In the rows, zero is written as 128.
Named moves (each a turn or a mirror), then the moves between two rows, first move first; the first pair answered
j_913 (before => after):
[156 137  91  75 135 130 142 183 109 123] => [157 138 150 116 167 171 165 105 168 135]
[ 94 113 111 149 117 158 143 137 113 158] => [ 83 107 109 139 120 155 150 135 121 162]
[153 188 144  88 110 102  84 116 150 173] => [155 189 153  96 116 111  80 112 160 164]
[153 104 141 145 172  99 124 110 149  82] => [155  98 121 124 153  82 115 142 125  85]
j_270 (before => after):
[149  88 102 116 140 145 133 137 114 139] => [113 104 120 131 111 161 142 136 146 147]
[152 146 148 117 146 104 106  98 152 120] => [133 101 118 123 150  98 132 137 101  93]
[123  68 124 153 175 205 161 101 142 104] => [135  87 140 159 176 204 150  72 154 123]
j_810 (before => after):
[130 103 110 151 157 136 152 144 112 114] => [110 151 120 134 106 148 127 149 135 160]
[100 118 148 152 131 120 103 119 126 105] => [114 151 150 140 113 121  91 112 138 126]
[ 77 115 102 180  99 128 152 129 139 116] => [150 186 110 119 116 125 106  96 135 162]
[138 153 145 115  95  83 124 144 130 100] => [140 140 133 125 113  77 131 141 117  92]
j_560 (before => after):
[133 148  97 113  96 119  85 164 112 130] => [124 122  95 122 117  93  92 167 109  98]
[166 138 131 156 137 159 118 125 107 137] => [163 141 128 145 129 157 118 137 103 136]
[179 140 104  88 185  77 102 128  47 102] => [179 140 138 107 217  84 111  89  76  92]
[128 132  99 124 108 147 146 148  67 141] => [130 101  98 133 137 134 152 143  78 106]

Each pair is 2 to 3 moves apart.
[164 169 152  99 154 150 106  87 165 163] => [109  91 153 167 182 152 159 102 174 113] | j_810 j_270
[152 204 182 160 103 131  77 112 167 125] => [ 86 157 175 208  77 137 126 142 179 102] | j_810 j_810
[147 117 115 102 148  85 124 167  76  89] => [170 111 122 100 189 135 140 119  82 112] | j_913 j_560 j_270
[136 141 142 156 150 145 118  60 175 146] => [172 156  99 102 140  87  86 126  84 131] | j_913 j_270 j_810
[201 180 142  83 134  68  59 131 110 136] => [150  99  82  94 121  89 117 193  44 113] | j_913 j_560 j_270
[ 69 113 104 131  99 144 156 151 130 150] => [120 113 128 131 161 169 164  83 135 162] | j_810 j_270 j_913
